Named moves, each a turn or a mirror, and the order they were made in; the first pair answered:
N:
[ 17 -12   7  26  22 -31  11  -1  26  -1  -6] -> [-22   6 -13 -22   3 -24  -2  29 -23   5   5]
[ 60  26   4  11 -29  31  15 -29 -10  23  21] -> [ 44  35  -6 -10 -39  32   7 -14 -31  25  24]
[-17  -8  -4 -17 -23  22   2   2 -20   4  28] -> [ 12 -18  13  20  -8  16  13 -20  22  -4  19]
G:
[-37 -16 -14 -26  -2  -7   7   8 -14   4  -8] -> [-43 -20  -7  -3  14 -14   6   2   6   4 -22]
[-26  -4  10  13   3 -13 -15   8   9   6 -15] -> [ -7 -12  16  22   3 -12  -6  -5  21   4 -12]
[ -1 -21 -19  -3 -13   7  -1   2  15  -7  -5] -> [  0 -21 -20  -3 -13   8  -2   2  11  -8  -4]
B:
[  5 -38  -4  40   9  17  10 -17  19  -1 -28] -> [ 38 -34  12  24  -8  18  14 -27  10  10  -9]
[ 25 -15  20  -1 -16 -22   0 -20  16  12  -3] -> [-10 -20   2  15   4 -25  -7  -8  24  -1 -27]
[-26  22   0 -16 -17  14  12  20 -47  -1  17] -> [-31  21  -4 -11 -13  13  11  24 -45  -5   9]
J:
[ 20 -19   3  20   0 -12  -8   4  20  -3  -4] -> [ -8 -15 -22  -4 -13  -5 -11  24  -4  -9  -6]
[-22  -4  22  22 -14  46  -3  30 -22   5  -5] -> [  0   0  44  26 -12  40  -5  20 -14  17   6]
[ 53  -8  11  14  -4  10  23 -44   3   8 -12] -> [  2 -20 -42   9  -9  22  28 -15 -13 -25 -37]
[  1 -20 -29  21  -2  12  18   0  13 -25 -16] -> [  8   0 -17 -26 -27  13   8  11 -33  -1  16]
K:
[ 30  38  -5 -16 -40 -14   2 -26 -36  51   9] -> [  4  29   8  47  11 -35 -11 -34  13  51 -27]
[ 30   9   0 -29 -29  12  15  -8  -5  -3  14] -> [ 14   5  18  25  12  -7   6 -17  37  -2 -10]
[-75  10 -35  24  12  -5 -19   2   4 -25 -17] -> [  0  19 -20 -45 -50  15   2 -11 -43  -4  41]
[ -3 -13  -2   2  16  -9  18  39 -37   6   9] -> [ 23 -10  17   6  16 -11  17  28 -25  14  18]
Pairs:
Between the rows of a pair lie two moves.
[  0   3  34   8  14 -18 -24  -1   3  32  24] -> [-21 -11   9  38  29 -16 -17   1  22   8  -5] : N J
[ 30  -1 -23 -42 -37  21  42 -21 -21  -6  26] -> [-45 -11 -53  14  10  11  28  -5  14 -33 -28] : B G
[16 42  5 16  9 17  4 -5 11 29 27] -> [ 29  33  -6  14  -1  27  17 -10  14  18  28] : J B
[-16  10  -8 -40 -18  13  -5  22 -33   3  17] -> [-39  -6  -8  24  26   0  -7  13  21 -12 -20] : J K
[-29  -2   4  29  24 -18  -5 -14  18  14  -5] -> [-41  -8 -33  -1  -1   0   7   2  -8  -7  -4] : G J
[-15   9  35 -17  21 -25 -33  -3 -42  52  -7] -> [-46 -20  -8  28  42 -17 -14  -2  -7   4 -53] : N J
[-27   1 -15   5   9   8   1   9   8  -7 -12] -> [ -4  12  -1 -24  -9   9   2   5 -10  14  14] : B G
[-60  14   0  27  37 -20 -26  13   6  23 -17] -> [-59   1 -48 -14  -5   8   1  30 -27  -9 -13] : G K
[ 50   3  63  41  28 -25 -10 -34  29  30  10] -> [-22 -22  -5  69  48 -15   1 -10  42 -24 -42] : K G
[  9 -32 -74 -36 -21   8  -4  35 -64  -8  21] -> [ 52 -10 -11 -43 -15 -12 -20  15 -62  39  54] : K N
[ 14  13  -1 -32  -3  -4  12  -3 -21 -12  -3] -> [ 32  14  17 -15   7 -12  12 -17  -4  -5  -2] : K G
[-63   5 -31  31   8 -29 -25  12  27 -16 -35] -> [ 41 -18 -10  40 -19 -16  16 -36  59 -23  -9] : G G
[  8   0   4  -8 -16  12   1  -5  -3   7   7] -> [ -9   1  -8  -9 -15  12  -1   3  -6  -1  -1] : J N
[-40   3 -26 -46  -9   5 -12  28 -44  -8   0] -> [  9 -29  -4  42  27  -3  11 -18  41 -29 -26] : K J
[ 14   6  35 -46  -1 -20  -2 -11  -9  33  33] -> [ 14 -11  42   6  30 -28   2 -26  39  20   6] : K G
[ 46 -30  14  -7 -14  20  10 -13  20 -21   5] -> [ 38 -34   6  -3 -15  23  14 -12  22 -27  -3] : J K
[ 68 -26   9  32 -22  10  58 -45  42 -33   1] -> [ 75   8  66  21  -8 -16  25 -48  30  19  29] : N K
[  5  21  25 -14  26 -13 -23   1 -23  24  25] -> [-19  -5 -12  28  45  -6  -8   2  13 -15 -15] : N J
[-17 -12   1  70  29   5   8   2  48 -21 -41] -> [ 68 -20  -7   5 -39  35  42 -12  13 -24   7] : G G
[-15 -11 -55   5  13   2   6 -26  -1 -32   6] -> [-22  17 -28 -29   5  -9 -19 -13 -34   5  32] : J G
[-57   5  12  36  15 -24   1 -19  36  28 -10] -> [-74   7  -1  28  13 -20  -3 -10  22  25 -13] : B K
[ -8  22 -46 -14  -4  29  19  32  -9  -5 -10] -> [ 25  10 -20  32  17  19  26   3  41  -4 -17] : J J
[ 36  -6  43  23   5 -19  -4 -26  13  16   3] -> [ 50 -14  12 -14 -33   3  16 -18 -16   1  17] : J B
[  7 -18 -38 -16 -16  17  12  -3 -10 -27  -3] -> [ 17 -13  10  30  23 -11  -5 -23  32  -2  -8] : J K
[-34   1 -20  -7   9  -2 -38  23 -23  -5  12] -> [ 22 -18   4  37  21  -5 -17 -15  29 -12   7] : K J
[ 54   8  28  14  22  -1  33 -19  52  24  16] -> [-37   4 -61 -27   6  23  34  38  -3 -18 -11] : B K
[-30   9 -28 -52 -27  20  10  32 -41  -9  17] -> [-18 -11   6  51  41  -4  10  -4  54 -14 -25] : G N
[ 10   3  25  19  15 -10  -1 -17  13  14   9] -> [-12 -10 -11  27  16   1   9  -9  16 -15 -11] : J G
[  1  -3 -14 -13 -10  12   2  24  -7 -22  -6] -> [32 -1 18  4 -2  4  2  4 14 -6  2] : B K
[-43  35 -11 -45 -15  -1 -30  25 -55  22  20] -> [ 26  36  50 -18  -4 -15 -27 -15 -18  52  39] : B K
[  2  17  34   2   0 -10  -6 -11   1  34  24] -> [-34  16  -6 -22 -14   2  -5  13 -27  18  18] : K K
[ 31   2  26  22  20 -10  -6 -34 -39  15 -17] -> [ 16  -6 -18  -7  -5  10   9 -15 -64  -7 -22] : J K
[ 27 -30 -41 -30 -29  25  37   9 -17 -31  -1] -> [ 57 -16  -5 -39 -31  17  30  -2 -19  -2  23] : J N
[-16  14  28  -5   2  12   6   9 -17   9  17] -> [ 9  0 34 17  4 14 18 -9  9 -1 12] : J G
[-15   3   4 -34  -7 -22 -24  28 -18  -6  33] -> [-14 -16   1  24  26 -28 -16  12  32 -29  -1] : K J
[20 -2 22 -6 -9  5 10 -8 20  7 -3] -> [-26  -1  -5  -5   2   7   3  10  16  -6 -23] : G B
[ 16 -13 -29  30   3  13  12 -24  25 -20 -17] -> [ 28 -13 -31  21  -5  17  17 -28  19 -20 -10] : G K
[  6   2 -22 -15 -16  13  22   3 -10 -15   2] -> [-18   1 -29  -7  -2  10  14  10  -9 -19 -10] : B G
[-35  -1 -28   9   9  -7  -6  30  28 -15  -9] -> [ 34   5  20  10   0 -14  -1  -2  43  12  21] : K K
[ -8  22  26 -51   1 -17 -15  14 -26  36  30] -> [-58  -4 -11  11  41 -18 -11  20  19  -7 -25] : N K
[-26 -13  -7  38  52   4  15   1  45 -15 -23] -> [ 63  -3  24 -19  -3  19  33 -22   8  13  36] : K K
[  2 -24 -44  66  27   0  15   8  46 -29 -25] -> [ 69  -1 -22 -30 -41  18  21   4 -24   6  46] : B G
[-29 -13 -25  19  11  -3   9  -1  18 -21 -23] -> [ 17  -2 -13 -32 -29   7  17  -6 -16  -4  15] : N K
[  5 -10 -15  21 -22  -6   6   7  -4  -8  -7] -> [ 15  -4   8  26 -14 -14  -1   1   4   7  -1] : J K
[ 27 -31 -50 -23 -40  48  28  -1 -13 -41  -6] -> [ 85 -16  19 -12 -28  26  17 -32   5   3  23] : G K
[ 22  19  23  24  15 -12 -13 -23  33  29  14] -> [-10  -7 -39  34   8   8  10  -7  35 -21 -20] : G J
[ 16  10  -3 -18 -26  20   2   8 -16 -15   8] -> [  5  -6 -15   7 -11  23   9   6   7 -33 -11] : J J
[ 73  -5  14 -12 -26   4  30 -29   2   4  26] -> [ 10 -26 -30  44  12   4  31 -14  37 -40 -29] : B G
[-30 -16 -46  56  23   3   9 -10 -19 -20 -30] -> [ 22   8 -19 -20 -30   8   8 -12 -73  20  31] : B G
[-19  29  59  28  38 -37 -34 -10  14  48   4] -> [-26   3  31  63  47 -27 -10 -16  46  11 -27] : K N
[-16  20  15 -11   9 -11 -11  12  -5  16   0] -> [-22  11   7   6  20 -11 -11  11   8   4 -14] : G J
[-17  32  40  40  31 -11  -7  -7  10  12  -3] -> [-49  24   8  36  28  -3  -5  10  -1  -9 -21] : K G
[ 59  22  30 -49 -39  -1   5 -17 -32  54  48] -> [-46  -8 -82 -35 -30  27  17  31 -40 -23 -19] : J J
[-22 -16  -5  25  16  12  -5  -5   3  -2 -10] -> [  6  -5  24  14  11   5 -10 -17   0  21  12] : J J
[  0   9   7  23  23  -1   2 -12  21 -27 -10] -> [ -6  17 -11 -28  -8  12   2   5 -23 -26  13] : G N
[-25   2  19  10  19  -3 -17  -2  -4  14   6] -> [-37  -9  -5  11  15   5  -7   6  -2  -3  -5] : G J
[ 20 -22 -29 -31 -52  29  26   3 -19 -27  14] -> [-22 -32 -50   4 -25  27  23  10   4 -45 -18] : K J
[-14  -6 -17  15   9   6  -4   1   6 -11 -11] -> [-14   0 -19  -9  -5  10  -8  10 -17  -4   1] : K G
[ 42  -5  -4   4   2   1  11  17 -15  12 -12] -> [ 24 -11 -16  19  12   1  10  22  -7   2 -27] : B G
[ 19 -22  -1   6   8   2  -4 -18   6  -3  -2] -> [-17  -9 -11  -8   8   3 -17   2 -15   1  -3] : N G
[-40 -38 -44  10   9   5  19 -14  36 -44 -41] -> [-45 -33 -59 -32 -18  15  18   3  -5 -40 -25] : G N
[-44  21  46  24  38 -31 -35  -1  10  30   1] -> [-14  12  57  37  37 -30 -24 -17  28  29   2] : N G
